One turn sends every row of this set to another row. A few are shown first. Where does it send the rows asked after them?
K912: [ 1.04  1.54 -0.08  1.80  0.92 -1.46 -0.27  0.77 -0.84  2.35 -3.75 -2.16]
K556: [ 2.29  0.44 -0.38 -0.38  1.86  1.15 -0.82  0.32 -0.28  2.04 -4.07 -1.92]
K990: [ 0.49  0.70 -0.97  2.36 -0.41 -2.61 -0.83  2.55 -2.68  0.42  0.74 -0.14]
K987: [-0.96  1.98  2.66 -1.05  2.44 -0.54  2.46  1.60 -0.86 -0.15 -1.11 -1.04]
K769: [ 1.63 -1.01 -2.48  3.34  0.16 -0.24 -1.20  0.04 -1.40 -3.01  0.12  0.42]
K158: [-1.43  0.45 -0.71  2.76 -0.29 -1.81  0.30  2.63 -2.20 -1.24  0.27  0.90]
K602: [ 0.52 -1.26 -1.54 -0.42  0.12  1.16  3.13 -1.33  2.64  1.44 -2.00  0.68]
K471: [ 1.83  0.83  0.34 -0.40  1.66  0.35 -2.52 -0.96  0.11  2.91 -2.41 -1.19]
K614: [-2.74  0.76 -1.23  2.85  0.53 -0.95  0.51  1.39 -1.46 -1.21  1.61  0.92]
K816: [ 0.14 -0.90 -1.06  0.74  1.57 -3.40 -0.39  0.86 -0.93 -2.40  1.71  1.41]
K235: [ 2.48 -1.04  0.15  3.19 -0.71 -0.54  0.48 -0.62 -1.00 -2.71  1.10  1.13]
K436: [ 1.71  1.27  2.20  0.18 -0.78  1.74  0.10  1.00  0.31  2.10 -2.43 -2.19]
K722: [ 1.20  1.67  0.12 -0.74  3.69  1.07  3.01  1.84 -1.88 -1.19  0.49 -1.12]
K455: [ 2.24  0.05 -0.32  0.72  2.15  0.43 -0.46  1.65  0.14  0.81 -4.81 -0.69]
K144: [ 0.27  2.07 -0.47 -0.32  2.98  1.70  2.22  2.67 -1.91 -1.43  0.70 -1.79]
K134: [-1.21 -0.38 -2.76  0.31 -1.17  2.24  1.60  0.13  2.67  0.96 -1.76 -0.53]
K560: [ 0.97 -0.89 -0.13  1.98 -0.33  2.05  1.14  0.32 -1.50 -3.67  1.75 -0.61]
K759: [ 1.56  0.95  2.37  1.27 -0.70  1.18  0.44  2.47  0.72  0.76 -2.96 -0.96]
K494: [ 0.50 -0.65 -0.44  1.89  1.84 -3.10  1.48  0.87 -2.40 -0.93 -0.50  2.16]
K760: [-1.68  2.02 -0.16 -1.02  3.60 -0.38  0.78  2.15 -1.32 -0.50 -2.25 -1.68]
K827: [ 1.88 -0.18 -0.41  1.70  0.89 -3.57  0.31  1.24 -2.78  0.70  0.43  0.90]
K295: [-0.60 -0.45 -0.66  1.89  2.78 -2.28  1.95 -0.53 -1.64 -0.76  0.80  2.35]
K147: [-0.59 -0.36 -0.53  1.10  0.31 -2.86 -0.58  1.59 -0.67 -2.49  2.38  0.96]
K388: [ 0.41  3.31  0.91 -0.44  1.97 -0.22 -0.75  2.58 -1.37  0.32 -0.80 -2.79]
K639: [ 0.99 -0.53 -2.22  2.35 -0.21  1.69  1.58 -1.33  0.16 -3.48 -1.97 -0.77]
K198: [ 2.04 -1.75 -1.72  1.30  2.07  1.20  0.95 -0.67 -1.97 -3.54  0.36 -0.13]
K826: [ 1.36 -0.64 -0.78  2.31 -0.80  1.56  2.57 -1.71  0.42 -3.31 -1.43 -0.41]
K194: [ 1.69  1.14 -1.16 -1.25 -1.21 -0.95 -0.51 -1.98  1.67 -0.96  2.19  1.70]
K172: [-2.40 -1.98 -0.65 -0.80  2.11  0.41  1.77  0.46  2.19  1.11 -2.01 -0.28]
K897: [ 1.96  0.09 -0.29 -2.39 -0.14  0.93  1.80 -2.38  1.49 -0.50  1.97 -1.54]
K686: [ 0.52  0.42 -3.50 -1.99  0.47  1.61 -0.44 -1.35  1.13 -0.99  1.01 -2.74]
K812: [-1.19  0.24 -1.18 -0.49 -1.23  0.52  0.72 -0.76  3.41  2.32  0.62  0.15]
K315: [ 0.97  0.26 -0.71 -2.08 -0.15  0.70  1.14 -2.71  1.47 -0.85  2.57  0.78]
K472: [-2.89 -1.46  0.18 -0.47  0.90  0.79  1.87  0.92  2.43  1.08 -1.29 -0.51]
K720: [-0.36 -0.62 -2.91 -1.08  1.04 -0.19  0.35 -1.63  3.01  2.34 -0.65  0.53]
K488: [-0.41  0.63 -3.74 -1.71  0.34  1.41 -1.07 -1.67  1.16 -1.36  1.77 -0.35]
K919: [ 0.86  1.28 -3.39 -1.06 -0.50 -0.53 -2.06 -1.45  1.25 -1.35  1.34  1.00]
K621: [ 1.79  1.27 -2.28 -0.73  0.32  2.84 -1.35 -1.40  2.24  0.70  1.41 -0.40]
K972: [ 2.03  2.44  1.77 -1.21  3.31 -1.26  0.51  1.04 -1.43  0.74 -1.15 -1.65]
K66: [ 2.74  0.87 -1.32 -1.08  0.65  2.34 -0.46 -2.14  2.27  0.93  1.49  0.31]
K512: [ 1.17  1.57  1.93  0.09 -0.35  0.98 -2.09 -0.25  0.58  2.88 -1.31 -1.42]
K116: [ 1.19  1.74  1.51  1.86 -0.01 -1.43  0.48  0.67 -0.60  2.41 -3.02 -2.00]

K194 goes to K827
K686 goes to K614
Now these:
K158 goes to K436
K972 goes to K720
K134 goes to K560
K621 goes to K147
K639 goes to K144

